[[  0.8  -8.1  25.1   1.9 -43.6  -1.0   4.9]
 [  7.3  15.1  14.3   6.6 -22.3 -12.5 -10.6]] => 15.1

[[-29.3   8.7 -43.7  23.0]
 [  4.1 -47.3   8.3 -16.3]
 [-29.7  -9.0 -46.7  27.8]] => -47.3

[[ 26.9  54.7 -26.4   4.3]
 [ 26.9  43.8 -24.6  14.1]] => 43.8

[[ 27.0   2.2  21.2  -4.2 -13.5  45.4  17.7]
 [  1.4  10.6  11.4   9.4  -9.3  34.5  24.1]
 [ -0.1   5.1 -15.4  14.7  -4.3 -13.6   6.1]] => 10.6

[[  0.4   2.4   4.1 -11.8 -15.6  10.4   9.1]
 [ 15.3  22.1 -23.3  53.1  26.0 -24.1 -32.4]
 [ -1.9 -27.9 -19.0  -0.1  -7.8  -3.1   8.3]] => 22.1

[[  3.7 -35.3  15.6  17.3]
 [ 30.5  26.6 -50.4 -55.1]] => 26.6

[[  9.9  19.0  -3.2  36.0]
 [-22.4  28.0  -4.5  29.9]
 [ -3.0 -39.0  -1.0  -2.7]] => 28.0
---
[[-14.0  29.0  10.3  -7.9 -10.6  -3.8]
 [ -2.4  18.4  11.4  42.3  18.3 -11.1]
 [ -3.7  -1.5  15.4  30.0 -19.7   1.1]]	10.3

[[-19.9 -10.5  19.5 -41.0]
 [ -6.9  29.1  32.2 -53.1]
 [ 11.0 -17.1 -45.1  34.5]]	19.5

[[ 11.6  23.8  -7.4  17.9  19.2  -5.2]
 [ 35.5 -16.9  13.5  -8.7 -11.0 -13.8]
 [ 42.9 -37.6   8.2  10.6  21.2  -1.4]]	-7.4

[[-25.1  41.0  -8.6  10.4]
 [  4.5  25.8 -10.6   8.0]
 [ 17.5  -0.5 -43.9 -15.3]]	-8.6

[[ 15.9  -0.9 -12.9  11.7  17.7  36.5  15.2]
 [-21.6  37.2  -8.8  -2.2  -3.1  27.3   9.6]
 [ -8.8  42.1  28.1  29.1  -6.4 -17.3  11.3]]	-12.9

[[ -1.7   5.8   3.5 -15.6  -2.7  40.4]
 [-24.0 -10.4 -43.2   2.0 -10.1  -0.1]
 [ -7.0  13.6 -13.0  45.9 -54.9  26.5]]	3.5

[[ -2.1 -24.2  11.6  40.7  34.4]
 [  9.9  -7.0 -30.8  17.8 -23.2]
 [ -8.6 -24.3  11.6  15.8  45.8]]	11.6
---
[[151 206 100   2 131]
 [194 155  27 119 164]
 [120  86 100  30  21]] gives 30

[[894 782 912 727 584]
 [ 59 804 737 564 935]] gives 564

[-643 -452  513  664] gives 513

[ 99 119  41 236] gives 41

[[6 1 5 2]
 [6 5 5 4]
 [5 8 7 6]] gives 7

[[6 6 3 2]
 [4 4 2 7]
 [5 5 7 3]] gives 7

[[165 193 753 352  44]
 [604 639  26 236   4]
 [ 92 978 509 891 149]] gives 891
---
array([753, 232, 783, 170, 947, 271]) Out: 271
array([266, 222, 291, 863, 889]) Out: 889
array([7825, 3151, 2421, 8173]) Out: 8173
array([ 78, 227,  42, 119, 245, 152]) Out: 152
array([ 22, -30, -35,  44]) Out: 44
array([-564, -104, -271, -666, -195,  998, -132]) Out: -132
array([-571,  454,   48,  604,   16,  429]) Out: 429
---
[[-18.7 -29.4  24.6 -21.6 -23.7   5.4  -0.8]
 [ 15.8  -7.0 -39.3 -19.0 -21.3 -19.7  -9.3]
 [-13.9 -33.6  10.3 -32.0 -36.0  -4.4  -3.2]] ==> -18.7

[[ 10.9  13.2 -14.2   6.3   0.8  -8.7  -2.8]
 [  6.2  40.4  -8.5  -2.5  -9.3 -48.9   1.5]
 [  4.0 -29.1   9.7  -5.3   3.2  37.5  -3.0]] ==> 10.9

[[-52.8 -34.3  21.3  -8.3 -14.4  10.6  15.0]
 [ 15.5   8.9  -4.4   3.4   3.9  -1.3  -2.3]
 [  3.5   2.6  -1.3  -0.5  -0.1  -2.1   1.3]] ==> -52.8

[[-19.1 -36.8 -42.6 -19.0]
 [ 28.5  -9.4  23.7  18.6]
 [-43.0   5.3 -32.1 -44.7]] ==> -19.1

[[53.5  2.2 -0.1  1.3 -1.9  1.8  0.3]
 [ 8.1  0.1 -0.5 -0.1  0.8 -0.2  0.3]
 [54.5  2.2 -0.2  1.4 -5.2  1.7  0.3]] ==> 53.5

[[-18.1   8.9  -8.2  42.1]
 [ 11.7 -11.6  20.3 -37.0]
 [ -4.3  20.8  -8.7 -12.4]] ==> -18.1

[[ 18.7   3.1  -0.6 -26.0   0.0 -41.8   0.4]
 [ 33.3  -4.2 -28.4  15.1   7.1  -0.2  28.5]
 [ -5.2  21.6  14.8 -17.0  18.2 -32.3  11.7]] ==> 18.7

[[-52.2  26.1   2.4  13.7]
 [ 14.1  27.8  -5.4  26.0]
 [-31.6   1.1   3.7  48.9]] ==> -52.2

[[-38.7 -17.6 -15.9  28.8 -28.2   1.3  13.5]
 [-30.5 -17.1 -25.0  35.1 -29.3   6.0   7.5]
 [-12.0 -10.6 -23.7  21.3 -22.2  10.6  -2.2]] ==> -38.7
---
[  1.3  46.1  11.4   6.5  28.7 -44.0  15.5] ⇒ 6.5, 46.1

[-13.4  23.6  27.1  18.8 -17.1 -46.9  32.6] ⇒ 18.8, 32.6

[[ 2.5  7.2  7.6  1.8 28.1]
 [ 1.7  2.2 42.2  0.6  0.9]
 [ 2.2  7.1  2.2  1.7 33.7]] ⇒ 42.2, 42.2

[-41.6  10.1 -42.8 -26.2  28.5  -7.5  16.0] ⇒ -26.2, 28.5

[[-51.7   6.7 -14.6 -51.1  19.1]
 [  9.2  -4.9  -2.3  26.3  -6.6]
 [ -7.8   5.1   4.5   3.7   4.8]] ⇒ -2.3, 26.3

[-50.2 -22.6 -49.0  50.5   9.4 -30.7  16.8] ⇒ 50.5, 50.5

[[ 26.8  35.2  48.5 -18.1  27.7 -28.2  18.3]
 [  0.4  -8.3  21.4  -8.8  34.2  25.0  -1.4]
 [ 10.6  11.5   5.0   0.3  24.2  -8.3  12.8]] ⇒ -8.8, 48.5

[  8.4  54.3 -25.1   5.5  20.3  19.6 -19.0] ⇒ 5.5, 54.3
---
[95, 5, 75, 18] Answer: 95, 5
[127, 226, 190, 152, 92, 20, 112] Answer: 226, 20
[[93, 54, 42, 105, 125], [103, 48, 44, 166, 200], [181, 148, 182, 199, 235]] Answer: 235, 42
[57, 179, 161, 248] Answer: 248, 57
[143, 90, 188, 238, 5] Answer: 238, 5
[[5581, 9396, 3366, 4988, 4837, 3498], [8341, 1652, 6717, 3938, 2592, 2891]] Answer: 9396, 1652
[[16, 48, 72, 7, 81, 1], [70, 84, 36, 62, 44, 97]] Answer: 97, 1
[5804, 5986, 8142, 2585] Answer: 8142, 2585
[[594, 312, 466, 352, 362], [46, 657, 74, 613, 780], [153, 323, 92, 351, 418]] Answer: 780, 46
[179, 60, 137, 242] Answer: 242, 60
---
[-18.8  23.3 -26.8 -39.9   9.5 -37.4 -23.1] --> -18.8
[-18.1  33.8   1.6  -7.1  45.4  19.1  -1.6] --> -18.1
[-11.7  50.1  55.1 -13.6 -18.3] --> -11.7
[-46.2  -3.8  -2.9  47.0] --> -46.2
[ 54.3  44.4 -21.1  37.9 -46.8  48.9] --> 54.3
[ 43.5 -15.8 -41.3 -17.1  20.3] --> 43.5
---
[[  8.2 -53.7 -20.9  11.5 -16.6  -2.1  19.8]
 [-21.7  52.1 -32.7 -47.4 -31.2 -26.4  -1.0]] yields -20.9

[-48.7   7.6 -10.8  37.9] yields -10.8

[-31.5   7.2  44.0 -16.6 -32.3] yields 44.0

[ 55.2 -20.0  -3.3 -50.1  27.8  45.6 -42.0] yields -3.3

[[-15.2  -6.6   7.1  -5.1  -6.4  -0.7]
 [ -4.5  -8.6   6.5  -2.8 -11.3  -0.8]
 [-39.4 -10.9  14.5 -12.2  -8.0  -1.4]] yields 7.1

[[ -6.6  -8.0  -4.1  40.5  14.1  19.5]
 [ -1.6 -29.8   1.7   9.7 -16.0  20.6]] yields -4.1

[[ -4.2 -34.2  47.5   1.6  36.8  -1.4]
 [ -6.4 -18.8 -14.8  -1.7  -9.9  -0.9]
 [  1.1 -19.7  39.7   1.7  34.6   1.5]] yields 47.5

[[-14.8 -28.0  -5.0   6.0  32.9]
 [ 40.5  -5.7 -21.9 -23.3  29.9]] yields -5.0
